Some points, one per row:
[ -82  -87   46   36   66   26    3  -56    1    6  -15   10   27  -13  -20   -3   18   24  -18   21   28  -14  -76 -127  127  126  -18   27  -10   52  -16]
[ 26  26   8  54 -90 -90 -99  83  -3  13  25  -5  37  -1  17  -9 -10  -4  -7  -1 -11   2  57  86 -70 -57 -18   1  -8  17  35]
[124 116 -97 -72 -59 -89 -28  83   6   6  12 -12 -30   4  -7   7 -29 -16  13  -7 -26  70  12  44 -49 -27  -7  17  26  19 -48]
[  99   86 -127 -127   64   88  127  -97  -14  -12   -4   17   13   13    8    1   -7  -19   43  -17   -4  -16  -16   44  -53  -54   40    2    3  -19  -11]
[   8   -6  -29 -124  127  127  127 -119   -7    5    2   17  -51  -22    1  -46    4   16   36  -12   14  -33  -19   67  -24  -44   64   63  -18   97    7]
[ 127  127 -119  -49 -115 -127  -47   97   16    7   15  -23   31    9   -4   15  -21  -40    6   -6  -26   59    0   13  -23  -21   46   13   19   -6  -18]
[-75 -69  46   3 105  69  28 -66  -7 -19 -28  12  -8   3   8  29  -9   5 -10  13  33  12 -46 -90 103  75 -19 -51  -9 -55   4]
[-26 -12 -11 -37 108 127 114 -94 -21 -19  -1  18 -19   6  37   1  -6   7  31 -15  18  -8  29  93 -95 -94  31 -43  -9 -50  26]
[ -52  -41   -3  -93  127  127  127 -127  -20  -30  -29   15   38    5   20    9    5    9   26  -10   38   14  -48  -16   11   -3    2  -42   -3  -51   21]
[ 63  66 -64 -17 -62 -76 -40  72  10  -1  -7  -9   1  10   1  17  -5 -29  -1   0 -16   2   3 -20  -2   4  -4 -16  26 -48  -9]
[   0   21  -21  -25    8   48   35  -27  -12  -36   -9    0   22   39   41   30  -11  -28   17  -15   13  -18   30  102 -108  -98   13  -88   -1 -127   -1]
[ -83  -94   54  -29  127  127   76 -125  -14    1   -8   18   13  -28    8  -24   18   41    7    7   21  -26  -44  -49   36   47    4    5  -16   47    5]
[  41   33   13   75 -127 -127 -127  127   17   32   27  -29    2    0  -25  -17   -1    1  -28    4  -26   10   25   11  -15   19  -38   50    4   72  -10]
[  97   77 -127  -90   28   30  105  -58    6   -1   -1    7  -22   -6   10  -27   -1   -7   34  -18   -4  -16   -7   22  -27  -44   36   38   16   44   -5]
[  59   64  -11   49 -100 -127 -107  116   13   18   23  -15   25    9    7    2   -7  -13  -12   -1  -26   64   52   70  -54  -41  -37    8   14    0   24]
[-58 -51  69  53  -8  28   2 -10 -17   7  13   5  -7  -2   8 -17   7  15  -2   0   6  48  39  43 -66 -50   6  -9 -19  34  23]
[ -62  -77   44   10   58   32   19  -73   12   11  -16   -2  -31  -31  -41  -13   14   35  -22   15   16  -31  -92 -127  127  127  -54   53   -4  120   -2]
[ 127  127 -125  -88  -55  -72   33   34   16    7    8  -12  -21  -12   -5   -2  -17  -35   20   -6  -35  -34  -13   30  -10  -18   50   21   28   31  -18]
[  2  -3  11 -27   1  24  43 -32  -7   2  10   2 -26  -8   8 -18   6  13  10  -1   2  42  12  24 -23 -32  -5  30   2  32  38]
[  1   3  11  37 -56   2  -8  24  -8   9  16  -3 -18   7   0   3   7   7  -3  -1  -3 -18  34  19 -21 -22 -28   7   5  21  23]
[ 10   1   6 -25  -6 -10  14 -13  -2  14  11  -5 -43 -11   1 -24   8   5   6  -6 -10   8   6  26 -17 -16  -6  49   6  69  -5]
[-127 -127  127   99   32   55  -36   17   -7    6   -8   13  -52   -4    0  -20   27   35  -32   19   31   41  -24  -80   73   85   -9   -7  -25   50   -6]
[-107  -99   75   44  116   60   16  -49    2   -4  -18    8    3  -23   -8    9   12   19  -18   11   25  -40  -34  -94  110   82  -15  -15  -22   -2   -9]
[-45 -45  18 -61  99 106 114 -97 -11  -3  10  21 -26 -17   5 -30  22  26  22 -14  16  -2  17  38 -67 -53   2  33 -22  59  25]
[-19  -9  13  26 -26  15   7 -10  -3 -10  -4   9  15  10  15  25  -9   0   5  -5   2  32  28  66 -34 -42 -22 -32  -5 -66   7]
[ -40  -41  -20  -74  127  125  111 -127    0  -11  -31   22    2   -4    7   -8    0    5   17    5   22  -24  -70 -108   81   67   41   -8   13   13  -36]
[ 85  79 -89 -78  22 -15  44 -14  -2 -14   0   2   6  -1  13  20 -22 -34  28 -12 -15 -19   3  37 -66 -52  -8 -11  16 -61 -20]
[ -78  -74   48   43   64   34    3  -24   -2   -9  -34    9    4  -17  -15   21    2    7  -21   18   20  -46  -61 -127  117  117  -22  -25   10  -25  -15]
[ 99  91 -96 -83 -25  -3  19 -14  -3 -17 -12   3 -29  17  -8  20 -13 -28  14  -7 -12  51 -26  -4  13   7   0 -29  26 -51 -32]
[ 127  100 -127  -94  -36  -67   35    7   15   14   -4   -9   16  -12  -23  -11  -18  -15   17   -9  -20  -27  -33  -31   21   27   17   45   24   78  -26]
[  58   65   31   82 -127 -127 -127  127   14   18   28  -30  -38    8  -11    5    2  -17  -27    9  -32   19   79   68  -64  -43    1   13    5  -10  -34]
[ 113  116 -106  -70  -64  -55   -2   48    4   -6   -6  -10   59    6    0   31  -19  -38   14  -14  -23   23   20   26  -54  -37  -14  -19   44  -71    7]
[-100  -86   78   98  -10   -6  -49    4   11  -14  -40   -1    5   17  -20   34   -3    3  -36   28   15   -1  -56 -127  127  127  -37  -71   -9  -75  -45]
[-127 -127  110  121   54   -6  -59   22    8    2  -21    2   44   -3  -12    6    3   15  -39   21   19   -5  -39 -127  123  100    0  -32   -5  -24   39]
[-44 -33  68  98 -34 -38 -79  66   7   8  21 -11  -8   0  -4  -9  -2   5 -19   0 -10  35  54  39 -38 -36  -9  18  -9   7   1]
[-89 -71  95  75  15  36 -30  11 -13  -3  16  14 -47  17   8  -5   9  22 -11   2  17   5  62  77 -72 -69   2 -15 -17 -27  23]
Here are 24 more points, each followed by its number:
[  57   45  -73 -127   70  127  127 -127  -13  -12  -13   11  -17  -15    9   -3   -4   -8   44  -17   -1  -44  -40   11    1  -30   34   11   17   18  -20] 0
[ -94  -66  127  127 -127 -127 -127  127   17   30   40  -24  -21    6    5   -8    8   13  -58   17  -12   43  102   75  -65  -36  -27    6  -26    3    3] 1
[  56   51  -15   23  -71 -127  -62   94   18   15    8  -18  -43   17  -12    4   -7  -10   -9    2  -19   30   20    1  -12   12   28   30    7   26  -23] 2
[-71 -62   9 -22  98 127  56 -93  -2 -13 -31  10 -11  -5   3  14  11  12  -5  10  26 -19 -65 -89 106  70   7 -46 -13 -30  -6] 3
[ 127  127 -127  -49  -71 -107    1   52   11  -13   -3  -10   48   22   13   27  -31  -44   17   -8  -24  -23   -1   26  -16  -36   15  -23   27  -83   -8] 4
[  6   1  33  11 -14  15 -11  11  -1  10  15  -4   3  -6  -7   1   8   9  -3  -1 -13  49  20   7 -30 -18  -3  20   9  42   8] 5
[ -1   6  45  90 -95 -69 -78  55  -3  12  26 -14  14  22   9  -9  12  -7 -13  -4 -10  -1  70  76 -97 -68 -15  42   4  12  43] 6
[ 17  23 -39 -60  72  75 105 -91 -20 -13  -1  10 -34   7  12  -4   0   7  30 -14  15  24  28  64 -55 -80   8   3  16 -32  20] 7
[ 99  81 -74 -75 -28 -35  11  46  -7  13  14  -7   8  -5  -6 -16 -12  -5  19 -10 -15 -45  18  52 -71 -31  -6  34  17  51 -36] 8
[  -9  -20   64  100 -127  -91 -112  110   10   41   47  -17   13    0   -8  -44    8   19  -21   -6  -16   62   75   73  -73  -59   14   74  -11  110   15] 9
[  83   58 -107 -127  127  105  127 -127   -9   -2   -8   14  -34   -4  -10  -20   -8    6   45  -22    0  -17  -48    1   30   -9    9   61   12   75   22] 10
[ 65  58 -73 -55  24  16  30   2  -5 -12  -5  -3  -3  -7  -5  17  -9 -17  16  -6 -13 -30   2   7  -1  -4   4   0  16 -23 -39] 11
[-127 -127  127  127   43   18 -101   -3    1  -12  -19    8   47   -4   -4   18   14   15  -44   30   19   35  -12  -99   92   79  -91  -58  -30  -71   36] 12
[  64   48  -77 -119   25   15   89  -67    0   10    6   -6  -31  -24    0  -36   10   20   26  -11  -10  -53  -30   14  -11    0   28   79   14  104  -27] 13
[  36   25   13   49  -86 -104 -100   91   15   24   23  -13  -23  -20  -18  -20   11   -8  -16    6  -22   17   18    3   -1   10   18   39    0   63  -10] 14
[ -15  -24  -27   -9   18  -29  -29    4   21   -5  -52   -2  -20  -10  -42   33   -1  -14  -26   22    7  -74 -105 -127  127  127    8    7   10  -13  -40] 15
[ 41  36 -77 -92  94  80 116 -91  -3 -16 -14  15  20  -8  15   1  -7 -18  30 -12   4  39 -19  33 -16 -28  70 -21  14 -38   5] 16
[  29   21   28   38 -127 -110 -105  125   17   30   26  -13   15  -18  -12  -22   10   12  -18    5  -18   -5   19   22  -26    7  -74   44    0  100   16] 17
[ -34  -12   39   61  -17  -11  -56   55  -14    0   18    2  -15    8   16    1   11   -5   -4   -4  -12    6   76  118 -116  -83   39  -28  -11  -37   11] 18
[ -97  -75  127  127 -102  -62 -123  100   -2   12   25   -9   17   20   15  -17   14   19  -31    9    5   15   84   52  -74  -50   -5  -31   -4   -6   31] 19
[  22   27    2   31 -102  -74  -53  101   12    4   22  -18   20   -3    4    3    5   -7   -4   -5  -21   44   54  100  -64  -63  -11   10   -1    1   -1] 20
[  6  18 -24  -3  37  16  51 -41 -23 -18  -2  10  -5  25  17  15  -8 -13  18 -15   8  10  42  96 -84 -87  10 -48 -11 -80 -28] 21
[ -15   -9  -17  -82   85  127  119 -102  -20  -11    1   20  -33   11   30   -6    5   18   33  -17   12    3   27  103  -90  -91   13   -1  -12   -9    4] 22
[ 42  31 -60 -66  -5  20  43 -58  -3   3  -1   3 -25 -14  -3  -8   1 -11  11  -8  -9 -31  -4  12  -1 -16  30  12  -4   9   1] 23
Which two of these numbered points are nearest to each point below, ignoring the 3 directions in which the first points spread most? Their numbers follow each, nearest first.
[  17   21   52   88 -122 -104 -127  127   14   13   21  -21   14    5  -20   -5    3   -9  -26   13  -29  -52   32   -4  -23    2  -32   -6    3   -3  -20] > 0 8
[ -94  -82   46   61   82   53   14  -42   -9  -21  -33    8   19    8    4   24   -5   -2  -16   12   26  -51  -42  -58   86   62  -38  -77    0 -104   16] > 4 21
[  30   -5  -51 -111   76   46   68  -60   25    8  -38  -14   25  -23  -48   -3   -2   13   -8   17    3  -88 -127 -127  127  127  -30   63    5  123  -79] > 8 17
[-100  -92   59  -16  127  127  104 -127  -22  -19  -17   17    7    1   14   -3   13   22   14   -1   32  -34  -15   -8    3   -4   34  -32  -21  -23    5] > 18 19
[-124 -127  107   22   93   68   -8  -73   -2   29    8    9  -11  -24  -27  -46   27   46  -22   10   27  -38  -35  -99  105   99  -38   50  -31  127  -22] > 13 17
[  74   77  -42  -11  -48  -86  -49   81   15   -6    3  -22   -2   13   13   24  -17  -31    7  -15   -9   13   33   64 -101  -57    6  -39    3  -75   -2] > 21 3
[-66 -59  19  12 101 101  42 -76  -3 -18 -38   6  -6  -2 -10  21   8  -1  -6  14  29 -29 -64 -71 111  86  -2 -46 -11 -54  21] > 3 4
[ 53  28 -23 -26 -58 -87 -21  77  24  35  29 -19   5  -8 -19 -31   8  19  -2  -2 -21  25  10 -11   4  19 -20 103  -3 127 -14] > 9 13
[ -1   8   1 -15  22  27  18 -31 -13  -7  13   1 -24   7  22  -6  10  -1   9  -3   0   2  41  86 -82 -75  34  -5 -19 -48  15] > 18 23
[-127 -127  127   87   48   20  -32   -5    1   19   -1    6   10  -27  -18  -31   34   44  -39   22   25   -9  -40 -127  127  125  -74   47  -13  126   37] > 17 10
[ -75  -69   37   70   45   17  -19   -3   15   -8  -37    0  -10    4   -7   31    4    5  -27   19    9  -41  -75 -127  127  127  -62  -22    3  -29  -27] > 11 3
[ -58  -58   94   61   36   18   13  -19  -19   23   38    6    3   -6    8  -46   33   37    4   -5    7   14   59  108 -120  -83   29   56  -27  111   24] > 9 13
[ 57  64 -77 -72  30  20  82 -65 -14 -18 -10  10  11  -3  19  14 -14 -17  29 -17   0 -15   9  51 -59 -70  78 -16  -7 -66 -21] > 21 18
[ -76  -69   34   10   74   60  -13  -60    4  -16  -29    6   -6    4  -15   27   -5    6  -13   15   16    9  -64 -101  125   97  -20  -47    7  -48    2] > 3 12
[ 67  64 -99 -94 -17   2  58 -11  -8  -5   6  -2  48  10   8  -1   1  -7  31 -14  -6   5   4  45 -60 -55  75  -9  14  13   1] > 19 20
[ -27  -12   14   32   10   63   -5    0  -24  -19   10    8   80    8   47    6    0  -11    3   -8   11   -9   45   91 -107  -97   16  -55  -14  -99   27] > 4 12
[ -25  -14   59   69  -79  -90 -103   59    8    4    7   -4   34   14    6    4   -1   -5  -17    4  -10   11   50   45  -36  -34  -26  -27  -12  -43   15] > 19 4
[ 55  55 -15  16 -92 -93 -48  71   0   7  18 -10 -47   6  13  -3  -3 -17   4  -4 -12  37  51  47 -63 -46   5   8  13   2  19] > 2 22
[  25   34 -124  -85  127  110  102 -115   -4  -57  -71    9   12   26   17   70  -38  -43   24    2   24  -72 -115  -96  116   78   24  -98   17 -127  -21] > 4 21
[ -21   -5   49   57  -60  -52  -55   84   -8   -1   24   -1   17   19    1    3   -2    5   -4   -3    1   -9   75   98 -102  -81   -3  -23    0  -31   23] > 19 18
[-127 -127  127  127   -2   21 -118   35    1   -7  -13   16  -31   14   -7   16   13   24  -51   25   24   13    7 -105   84   75  -68  -69  -47  -73   15] > 3 12
